(in the rows, 128 means zero)
The rows of R fall into a few groups, and each row is roughly a mix of its group's hidden directions.
R (128 x 10):
[[148 137 137 118 140 111  69 160 127 142]
 [ 93 119 114 142  97 145 169  99 112 122]
 [ 95 117 110 129 143 121 176 120  87 122]
 [100 129 107 119 110 115 167 119 176 140]
 [ 77 101  92 133 142 143 149 124 138 144]
 [111  88 154 123 129 124 123 118 152  78]
 [149 133 146 161 129 145 101 166 166 126]
 [ 94  98 110 160 159 131 151 112 112 148]
 [167 151 136 155 141 167 119 112  97 126]
 [118 108 136  94 100  79 133 137 147 150]
 [138 124 119 155 110 152 155 142 181 114]
 [133 125  95  97 165 100 164 144 124 123]
 [ 88 107 140 173 102 113 148 139 129 144]
 [127 137 146 185 120 154  94 124 138 141]
 [127 137 124 138  62 134 132 139 155 108]
 [142  91 110 108 156 153 141 126 152 166]
 [138 140 101 118 192 111 138 137 116 128]
 [145 133 150 183 128 148  97 130 153 131]
 [136 126  84  92 131 110 126 155 147  95]
 [139  97 115  90 122 130 116 133  78 148]
 [143 127 147 159 123 157 118 154 179 129]
 [133 126 100 135 157 127 140 180 161 141]
 [ 80 110 160 149  95 140 148 117 124 130]
 [158 131 115  90 163 139 101 113 134  97]
 [123 127 123 153 181 105 146 133  95 148]
 [108 121 159  83 101 130 142 133 147  97]
 [128  90 147 129 142 102 141  92  91 111]
 [ 82 122 161 164 133 147 102 129 135 142]
 [136 141 110  86 125 148 143 160  85 130]
 [126 117 156 140  63 132 125 122 150 127]
 [115  97 156 127 102 121 128  85  93 114]
 [114 150  81 111 140 129 177 137 134 130]
 [159 145 132 116 147 169  94 104 123 153]
 [172 153 169 130 117 118 108 130 110 103]
 [101 128 163 144 113 114 137 113 178 109]
 [125 141  95 112 189 127 134 137 109 120]
 [ 75 117 131 155 119 131 120 122 133 172]
 [138 108 135 151 167 126 121 178 151 137]
 [116  79 168 140 143 117 128 124  95 120]
 [109 118  89 151 153 129 164 112  98 112]
 [ 96 128 114 168 143 160 139 109  93 120]
 [127 146 191 115 120 119 147 146 150 131]
 [176 140 120 119 134 130 146 117  92  90]
 [153 164  83 129  97 147 116 121 146 134]
 [153 165 114 111 102 136  96 136 166 134]
 [154 148 115 108 156 123  89  98 159 125]
 [150 160  85  99 156 150 116 132 137 116]
 [172 107 122 103 169 122  99 141 133 130]
 [143 112 137 143 112 143 119 172 178 122]
 [125 126  71 131 140 120 166 137 154 138]
 [145  97 121 148 163 112 128 172 155 130]
 [144 119 150 185 124 145 100 125 154 129]
 [140 153 174 143 176 123 143 138 137 123]
 [153 107  90 100 150 134 147 130 155 158]
 [133 142 112 176 146 135 139 104  88 148]
 [ 89 130 160 154  84 141 144 113 119 127]
 [117 148 139 128 126 126  80 101  90 155]
 [102 153 100  92 113 123 109 153 103 152]
 [105 120 163 165 142  98 160 127 104 133]
 [164 149 101  98 123 144 120 142  94 155]
 [161 158 163 126 165 117 107 140 147 142]
 [118 107 162 178 113 109 130 111 154 138]
 [ 96 150 137 153 101 105 130 121  91  97]
 [118 127 167 165 113 113 152 146 120 166]
 [141 114 149 122  74 151 108 121 160 128]
 [190 119 131 124 139 132  99 136 152 143]
 [117 135 117 160 173 130 125 127 154  86]
 [113 136 148 140 140 136 149 123 166  74]
 [160 126 111 119 184 142 104 133 114 144]
 [108 151  72 156 140 150 142 119 121 137]
 [136 121  73 116 134 128 169 112 105 129]
 [ 86 118 143 176 114 114 148 127 154 122]
 [ 91  91 157 140 126 114 135 118 152  93]
 [172 128 165  92 109 118 108 138 143 131]
 [134 129 109  74 110 128 134 147 155  94]
 [149 174  88 137 116 160 121 124 128 146]
 [162 137 131 150 125 143 114 118 173  88]
 [ 99 125  88 103 134 141 135 148 171 112]
 [114 106 123  92  95  84 144 129 135 151]
 [115  64 140 144 123 114 122 118 101 135]
 [110 137 110 160 115 107 118 123 127 185]
 [159 152 164 105 159 117 101 138 150 135]
 [123 149 169 157 123 123 144 127 176 111]
 [121 131  85  99 150 112 174 141 131 129]
 [163 104 118 155 139  85 130 156 133 147]
 [162 133  91 102 111 151  94 135 151 128]
 [149 129 126  98 142 138 133 144 140  66]
 [132 122 105  95 174  95 153 134 110 128]
 [154 165  98 125  88 141 123 121 135 159]
 [154 116  84 157 138 133 107 121  96 154]
 [116 118 174 111 126 128 102 151 158  94]
 [ 90 152 100 120 133 137 169 120  95 135]
 [105 157 121  95 150 173 131 110 129 106]
 [117 126 124 166 116 106 106  96 168 149]
 [180 154 123 109  99 114 122 123 122 159]
 [131 134 169  98  89 107 103 144 146 121]
 [141  99 110  87 147 103 125 151 156 103]
 [168 138 116 115 143 151 137 152  80 136]
 [123 120 146 113  72 153 111 107 155 134]
 [114 137 105  90 123 107 145  93  88 126]
 [127 153 106 138 137  84 141 140 126  81]
 [ 97 105 132 177 107 140 133 105 101 131]
 [133 133 149 161  85 160 107 124 159 123]
 [135  85 181 130 153 127 136 140 127 112]
 [103 130 142 170 138 112 150 114  97 163]
 [156 105 102 136 133  79 127 165 130 123]
 [118 132 164 145 119 130 146 125 173  87]
 [139 123  80 107 129 112 170 133 156 119]
 [ 92 142  74 137  97 130 133 113 139 135]
 [ 92 126 149 138  70 130 140 125 129 107]
 [111  92 118 128 154 155 130 126 155 173]
 [142 137 122  76 105 127 124 149 156  96]
 [120 172  81 115 103 133 114 119 133 151]
 [143 155 105  93 150 168 110 129 134 102]
 [ 93 123 162 158  89 134 145 108 125 145]
 [106 139 136  90 130 117 144 144  92 170]
 [ 82 121  84 127 111 129 147 135 108 153]
 [ 88 137 132 158 105 112 158 106 117 159]
 [150 130  96 113 159 140 119 165 127  89]
 [119 121 161 160 132 140 123 102 101 172]
 [118  93 170 145 118 119 134 106 158  99]
 [156 145 125 135 101 136  84 137 171 135]
 [173 116 114 112 109 146  88 131 154 144]
 [ 98 136 147  93 102 153 112  87 124 129]
 [110 100 163 117 128 129 103 141 168 160]
 [125 139  99 118  69 136 133 137 117 158]
 [155 105 142 109 111 170  88 130 145 123]
 [ 83 100 166 148 111 121 153 118 122 136]]

In each list below, four rows fit none of the groups, and each other row fits one group, some only roughly. Which are they? Name them in the order they come.
  * j465: [106 130 172 136 112 142  95 112 159 151]
  * j855: [102 154 132 136  94 135 173 107 101 129]
  * j556: [ 89 125  89 123 139 159 136 138 161 149]
  * j948: [161 135  97 111 106 144 124 135  89 162]
  * j482: [120 168  86  92 135 119 157 130 129 141]
  * j309: [137 121 109  87  95 129  98 116 117 165]
  * j758: [115 117 113 112 141 107 184  98 111 116]
  * j971: [130  75 161 123 122 138 149 140 106 102]
  * j673: [134 160 183 102 123 126 110 136 104 137]
  * j426: [110  99 107 111 146  91 123 125  84 145]
  * j592: [116 132 126 134  88  96 175 140 113 149]
  * j873: [113  91 170 150 134 128  94 140 104 139]
  * j335: [101 167 111 129 102 146 106 150 129 164]
 | j465; j855; j673; j592
  * j464: [160 111 102  97 150 134 160 126 120  92]
  * j641: [135 121  76 133 155 138 166 110 109 119]
  * j693: [ 98 129 128 156 104  83 166 134 127 132]
  * j302: [145 129 113  86 112 163  93 117 149 110]
  * j800: [180  98 119 118 159  99 133 143 121 133]
  * j372: [ 72 142 153 132 126 113 153 126 100 143]
  * j173: [150 145  90 125 124  90 127 142  99 161]
  * j334: [152 105 155  97 135 155  86 110 129 142]
  * j313: [140 141 181 114 141 115  91 123 100 123]
  * j41: [153 113 109 120  91 163 138 134 164 105]
  * j598: [146 154 127 102 176 119 166 123 127 110]
 | j800; j372; j173; j41
  * j315: [160 126 148 120 142 115 131 121 157  73]
  * j544: [ 98 102 139 146 117  90 150 119 149  92]
  * j707: [125 173 113 101 160 132 119 118 160 105]
  * j126: [131 140 174 101 166 132 144 135 138  97]
  * j392: [ 92 152 148 134  82 134 153 104 141 131]
  * j741: [120 139 125  86 106 110 109 157 171 127]
  * j368: [128 169 127  87 153 135 128 129 158  98]
  * j567: [178  96 150 118 141 130  94 130 144 136]
  * j25: [ 89 144 110 150  84 126 162 132 122 119]
  * j141: [ 99 113  88 126 129 100 143 121 143 171]
  * j435: [128  95 157 148 101 126 134  93  90 133]
  * j813: [160 113 120 119 169 112 110 165 118 155]
  * j593: [122 122 170 163 150 133 154 139 138  91]
  * j370: [121 133  94 145  72 133  99 122 138 140]
 | j315; j544; j435; j813
  * j659: [157  86 141  93 126  98 118 121 146 108]
  * j752: [140 121 166  99 153 134 128 124 149  80]
  * j343: [149 112  86 103 134 112 123 134  98 167]
  * j74: [136 171  87 151 132 120 108 111 148 153]
  * j848: [122 136  72 157 102 149 141 118 142 116]
  * j613: [148 126 173  91 110 125  89 117 125 118]
  * j39: [124  87 119 117 102 154 117 127 104 172]
  * j246: [148 156 119  95 134 131 125 128  99  77]
  * j576: [134 141  97  98 144 122 166 155 163 118]
  * j854: [180 145 129 125 157 151 140 151 109 107]
  * j64: [146 122 100  79 120 115 151 138 137  92]
  * j167: [100 149 140 172 107 116 144 127 168 130]
  * j415: [108 137 142 158 114 153 141 112 167  90]
  * j623: [ 92 142 150 131  78 145 146 108 145 119]
 | j343; j39; j246; j415
  * j767: [172 105 124 136 153 116 125 168 106 146]
  * j886: [108 125 184 136 165 104 138 139 131 122]
  * j257: [102 143  84 146  96 127 128 130 111 165]
  * j584: [123 149  96 134 121 121 133 144  92 180]
  * j84: [130 148 104  98 121 128 107 117  75 151]
  * j789: [120 135 142 154 136 171  96 124 143 169]
  * j19: [112 122 148 106 140 134 140 125 151  67]
  * j43: [163  87 148 105 110  99 113 126 149 115]
  * j147: [152 169 137 114 138 158 116 136 107 168]
  * j227: [140 106 119  84 115  92 152 134 117  97]
  * j240: [121 131  97 138 149 117 145 118 182  98]
  * j49: [163 108 102  90 149 143 157 127 132 103]
 | j767; j84; j147; j240
  * j168: [133 145  94 124 133 166 113 135 168 159]
  * j926: [126  90 144 163  93 136  92 129 137 140]
  * j453: [158 131 124 154 145 148 101 108  80 139]
  * j237: [116 156 130 154 142  86 126 150 151  92]
  * j587: [135 100 121  92 146 128 123 100 178 122]
  * j57: [ 79 135  80 112 118 112 125 115 134 144]
  * j961: [147 104 130  77 126 137 107 127 168 114]
  * j196: [113 147 124  88 134 174 146 109 110 106]
  * j248: [118 126 133 141 107 164 109 153 178 111]
  * j801: [138 104 153 153 136 137 122 108 110 182]
  * j245: [ 64 114 139 157 127 123 119 128 139 147]
  * j581: [131 155 110 181 140 153 124 110 112 152]
  * j875: [168  99 112 130 164 113 106 159 117 136]
 | j453; j587; j196; j248
  * j617: [ 78 102 159 142 114 135 130 118 136  95]
  * j675: [131 159 139  88 138  91 154 137 158 134]
  * j654: [117 132 101 106 106  99 126 144 171 160]
  * j236: [ 74 115 116 125 110  95 125 117 129 161]
  * j328: [155 143 133  90 165 115 161 139 139 105]
  * j297: [107  82 147 134 123  88 155 139 146 136]
  * j760: [102 166 115 160 157 151 148 127 108 144]
  * j851: [ 90 124 117 111 150  90 158 137 119 159]
  * j120: [109 121 118 184 134 106 118 109 135 161]
  * j51: [ 95 143 110 155 112  94 170 142 122 121]
  * j215: [147 141 128 106 124  99 150 132 103  75]
  * j174: [144 163 111 119 165 169 110 116 111 139]
  * j366: [145 138 109 160 102 183 121 114 137 121]
 | j617; j675; j851; j366
  * j146: [104 123 132 172 129  91 163 138 108 138]
  * j864: [138 103  88  93 101 109 127 128  94 133]
  * j814: [156 140 115 120 127 155  82  90 144 117]
  * j541: [169 132 119  97 125 171 103 102 130 129]
  * j547: [ 79 105 157 141 115 104 147 115 102 125]
  * j101: [124 115 183 153 112 121 161 139 148 116]
  * j642: [113 113 162 155 117 123  96  96  92 135]
  * j616: [145 149 100 114 135 148 113 147 180 148]
  * j457: [ 95 140 163 167 119 108 120 111 139  98]
  * j990: [136 118 139 167  86 129 141 130 104 166]
 | j864; j814; j541; j457
